Which row each row swaps with, under one turn or mirror:
The rows were stretched afterwards, more along some directions than others.
Z_201: [-30  12  28 -38 -19  14  23  48  37  13 -27 -21 -64   6 -11  20]
Z_347: [-20  31  10 -16 -12  10  -8  43   8 -21 -25 -40 -64  14 -26  25]
Z_842: [  4 -29 -58  22   1  15  26 -29 -34  21  32 -13  23 -39  28   6]
Z_42: [-26 -12 -24  10  10 -13  11  12 -11  14  52   4  17 -30 -26  -4]
Z_447: [ 15  10 -43 -34  -9  10 -19 -36  -4  28  60 -20 -45 -14  -2   7]
Z_168: [ 53  22  -5  10  12   9 -51 -25 -41 -17 -14 -48  -2 -42  10  16]
Z_94: [  7  16 -20  11 -35 -20  14  16 -12  13  -6  14 -61 -18 -19 -20]
Z_845: [ 43 -29 -23  37  10  28 -52 -42 -64  14  12  -7  18 -26   4 -30]
Z_453: [-39 -24   0  30 -13   8 -23 -25  -9  23  37 -25  20  31  17  -8]
Z_322: [-57  13  23   3  -5 -52  16  -2  40 -17 -29 -48 -29  14 -30   6]
Z_316: [ 44  50  56 -20 -20  27 -51  30  -7 -48 -25  40 -59   1 -55 -31]
Z_441: [  0 -17 -39  27   8   9  -4 -46 -47  -6  23   9  48 -42  40  11]
Z_730: [-49  21  33 -26 -34 -33  28  29  27  -2 -20 -34 -10  -4 -20  39]
Z_147: [-34   8 -30 -15 -24 -41  50   1  23 -20   5   4 -37   1   4 -12]
Z_826: [ 26  31  28 -14  21  19 -45  -8 -11 -45  -3  41 -54   4   5 -47]
Z_82: [ 18   4  15  -2 -12  23   1  18 -49  36  -3  -1 -53 -53  -1  15]
Z_51: [ 20 -18  19  35  34  -4  27  -1 -29  10 -38   1  51  -5  -4 -22]
Z_563: [  4  46  48 -33 -23 -32 -59  35  16 -71   6  25 -56 -19 -43 -11]
Z_159: [  9  30   9 -35 -49  70 -16   7   2   6  47  23 -56 -15 -35 -15]
Z_796: [-37 -12 -11 -14 -38  20  40  20  32  -6  19  29 -19  23 -35 -15]
Z_707: [ 52  21  18  11  31  36 -30   2 -52  23  29  39 -35   4   2 -62]
Z_173: [-48   0  14  -6 -22   9  21   8  32 -38 -10  37  12  40  -8 -15]
Z_177: [ 18  44  49 -15   3 -12   5  38 -21 -16 -34  36 -32 -39  12 -14]
Z_212: [ 10  -4  -3  21  23  13 -50 -43 -47  -5  30 -27   5 -22   5  -2]
Z_65: [ 45  32 -12  -2  -1  30 -47  16 -72  -3  19  10 -70 -71 -21  18]
Z_672: [ 26  11 -15  -9   6  26 -52 -23 -20  -4  47  54 -35 -27  42 -37]
Z_676: [  0   7 -18 -59 -36 -19  36 -11  49 -23 -13  30 -38 -17 -39  11]
Z_331: [-20 -31   1 -19  -8 -23 -20  -4  36 -74  -4  39 -60 -10 -38 -39]
Z_993: [ 28  26   4  -6 -22 -10 -12 -24 -30  -2  61  69   9 -19  13 -14]
Z_26: [-28   0 -41  -9 -11 -13  -3  26  37  30  31 -35 -15 -19 -37  22]
Z_438: [ 21  34  25   4  43 -20 -29   5 -13 -20 -10  29 -41 -51  -8 -34]
Z_619: [-15 -68 -27  47  35 -30 -25 -43 -26 -29   4 -43  26 -35   8  -9]
Z_359: [ 24  25  27  24  18 -44 -52  -1 -42 -46 -13 -33   0 -35  24  -4]
Z_648: [ 16  -2 -19 -36 -26  25 -41 -16  24 -23   8  26 -46   3 -28 -29]
Z_195: [-10  18  14   7  20 -22  11  -5  19  -5  20   2  56  41  50 -11]
Z_460: [ 24  11   6  33   8  58  -2 -13 -49  23   3 -38   6  -6  42 -26]

Z_347 swaps with Z_65
Z_173 swaps with Z_441
Z_82 swaps with Z_201
Z_460 swaps with Z_159

